(in the rows, 128 means zero)
Named moves, each a turn or a mirror, and the order they were made in; the first pair answered
move D:
[126 117 117 129 113 112 117 117 128] => [142 123 136 133 118 140 147 123 126]
[147 159  98 108 126  87  69 122 122] => [194 174 153 119 139 151 140 131 116]
[175 137 176 142 131 169 174 134 139] => [102 117  96 125 114  75  70 122 147]
[100 141 123 111 132  85  85 125 112] => [147 154 175 123 144 149 156 134 106]
move R:
[175 102 111 134 110 167 186 122 117] => [100 103  64 145  93 139 163 121 120]
[125 126 125 125 126 115 116 121 130] => [141 125 137 123 131 123 122 121 131]
[156 126 132 102 155  85  80 130 137] => [148 127 127 105 153  80  80 128 138]
[143 141 127 110 150 129 131  88 138] => [118 142 109 114 144 115 122  88 139]
move S:
[122 154 132 146 148 144 163 142 126] => [162 149 147 133 156 125 140 143 137]
[ 43 133 102 120 149 151 125 113 114] => [103 148 145  80 192 158 102 111 113]
[134 168 164 124 108 153 208 115 117] => [194 158 180 104 119 119 169 119 138]
Now pairs of rows:
Between the rows of a pair lie two moves.
[ 83 207 124 153 158 143 183 157 135] => [184 197 165 122 175 113 140 160 157]
R then S
[132 152 153 150 137 138 159 159 143] => [104 146 122 155 127  99 129 161 153]
S then R
[183 124 154 126 131 142 157 142 143] => [124 137 132 151 121 152 184 144 140]
R then D
[133 114 129 132 134 165 146 114  96] => [148 103 115 117 134 119  96 114 110]
S then D
[ 96  97  85 147  90 127 141 118 119] => [129  85  88 124  99 104 102 110 122]
R then D
[118 137  84 102 131 105  96 108 127] => [ 84 149  84 126 125 132 136 112 122]
D then R
[120 153 134 109 136 115 105 146 131] => [125 139 128 120 118 102 102 150 143]
R then S
[160 110 114  97 147 151 106  97 124] => [161  92 103 111 120 132 102 100 134]
S then R
[170 118 143 142 129 132 129 111 114] => [ 99 135 118 145 135 143 132 108  98]
R then S
[ 74 130  96 154  96  58  96 151 157] => [ 43 170 128 147 138 156 173 145 119]
S then D
[123  91 109 140 110  53  49 149 160] => [ 75 129 145 182 118 191 198 150 121]
S then D
[ 93 142 111 120 139  85  71 136 151] => [145 109 118 148  98  77  90 141 170]
R then S
[ 96 116 101 132 112 129 165 120 118] => [ 88 137 110 111 141 136 155 117 110]
S then R
[124  97  81 102  98  93  87  98 102] => [114 122 117 117 115 182 178  97  76]
S then D
[ 86 113  82 117 106 144 116 147 120] => [ 93 133 103  90 142 170 118 142 109]
S then D
[165 228 218 130 183 159 147 135 152] => [135 175 136 164 106  26  58 146 199]
S then R
[167  88 133 132 105 143 133 120 127] => [ 97 111 114 133 118 163 149 117 108]
R then S
[111 174 129 127 166 167 169 151 166] => [144 175 140 105 181 140 134 152 179]
R then S
[149 116 135 109 136 133 113 121 113] => [142 122 140 120 133 153 140 124 108]
R then D
[173 129 124 120 140 134 142 151 141] => [160 124 105 111 136 105 113 146 144]
D then R
[101 108  85 123 118 123 126 127 111] => [110 121 101 133 121 152 160 133 109]
D then R
[ 80 131 107 147 105  91 118 151 142] => [161 149 170 141 134 140 162 158 141]
D then S
[108 130 131 131 109  87 100 153 155] => [154 125 155 120 123  97  98 151 156]
R then D
[113 135 126 140 132 116 126 159 147] => [131 130 134 141 129 120 132 162 149]
R then S
[105  92  92 155  80 116 144 115 114] => [150 119 148 136 122 175 181 116 100]
D then S
[144 115 134 170 106 151 170 137 143] => [108 108  92 141 110  92  96 128 146]
S then D
[115 123 141 154 133 135 149 108 126] => [116 121 130 134 141 105 111 104 130]
S then D
[175 125 155  92 143 140 116 124 127] => [ 72 139 105 101 135 131 110 120 117]
R then S
[ 78 186 141 135 144 169 158 132 120] => [174 175 175 105 161 131 114 137 141]
R then S
[123 145 117 155  82  87 166 136 180] => [148 142 136 157  88 103 181 138 179]
D then R
[144 106 125 142  90 168 198 132 114] => [ 69 117  75 134  86 121 148 132 117]
S then R
[181  87 138  95 133 104 106 113 126] => [182 102 161 117 133 153 169 122 120]
R then D
[138 172 126  76 173 107  71 138 125] => [ 75 182  99  93 160 105  86 143 123]
D then R
[ 84 128  98 114 121 147 103  93  90] => [179 129 153  96 143 154 108 101 103]
D then S
[147 111 131 124 126 137 128 115 124] => [112 118 122 124 129 141 131 115 117]
R then S
[155 150 157 117 155 147 136 146 128] => [137 127 117 132 115  87 100 148 147]
S then R
[104 123 119 120 132 140 105 108 103] => [154 120 146 115 139 140 106 111 113]
D then S
[144 142 149 161 105 119 139 152 150] => [111 157 145 162 115 140 152 147 139]
R then S
[145 150 143 119 139 145 136 141 161] => [ 98 142 109 124 126 120 118 136 161]
D then S
[212 130 179 128 134 154 153 136 139] => [196 113 140 103 130  87  70 127 148]
D then R
[159  99 141 135 124 140 121 128 125] => [ 96 116 120 139 128 153 132 122 111]
R then S
[179  65 121  93 133 135 119 122 117] => [ 82  79  82 104 127 148 133 117  97]
R then S
[ 32 142 116 150 163 100 143 152 119] => [ 80 121 116 115 174  55  79 139 126]
R then D
[105 154 124 155 120 101 127 151 157] => [143 145 141 156 116 110 138 152 161]
R then S
[166 132 144 153 103 145 158 142 136] => [187 121 137 135 107 116 122 135 142]
D then R
[120 161 146 112 151 106  94 140 143] => [140 158 167 136 137 143 151 148 146]
S then D
[ 98 137 132  96 158 124  86 122 137] => [ 74 146 126 110 152 140 113 125 135]
D then R
[180 141 166 116 133 128 136 126 136] => [134 157 154 141 122 151 178 135 131]
R then D
[115 141 139  77 153 149 121  94  90] => [107 144 141  83 151 156 131  97  89]
R then D
[163 149 162 111 157 175 157 128 124] => [ 96 170 132  94 174 152 123 128 113]
R then S
[111 124 124 118 145 133 116 110 105] => [144 111 130 119 140 121 105 111 115]
R then S
[156  95 102 153  92 104  97 112 162] => [115 105  89 170  84 116 119 117 160]
D then R
[148 138 132 118 135 175 136 108 128] => [110 133  98 109 127 142 101 101 124]
D then S
[181  92 131 164  87 121 182 134 168] => [ 92 132 123 157 118 171 212 124 133]
R then S
[108 154 137  92 152 108 117 132 114] => [132 133 132  98 133  80 105 135 129]
R then S
[110 131  89 112 139  96  85 123 128] => [154 104  95 134 109  91  98 127 142]
R then S
[132 106 126 134 119 154 130 116 114] => [122 110 121 122 128 155 121 113 110]
D then S
[ 96 166 117  84 175 119  83 134 123] => [169 150 152  81 175 120  87 138 134]
S then R
[127 105 124 104 154  83  88 143 136] => [105  90 106 135 119  80 109 143 140]
R then S
[192  96 124  82 150  87  36 108 130] => [191  58 104 154  74  77  84 121 152]
D then S
[ 57 159 130 114 160  82 118 159 128] => [154 152 183 110 171  90 129 170 146]
D then S
[123 109 120 162  96 129 155 125 133] => [ 90 119  99 133 116 110 113 115 127]
S then D
[150 123 156 109 136 138 126 130 136] => [101 111 119 121 112 112 108 126 137]
D then S
[125 114 118 165  76 136 153 132 136] => [ 82 126  93 133  97 114 104 125 124]
S then D
[129 148 154 160 130  85 152 148 137] => [106 148 137 159 131  77 142 145 132]
S then D
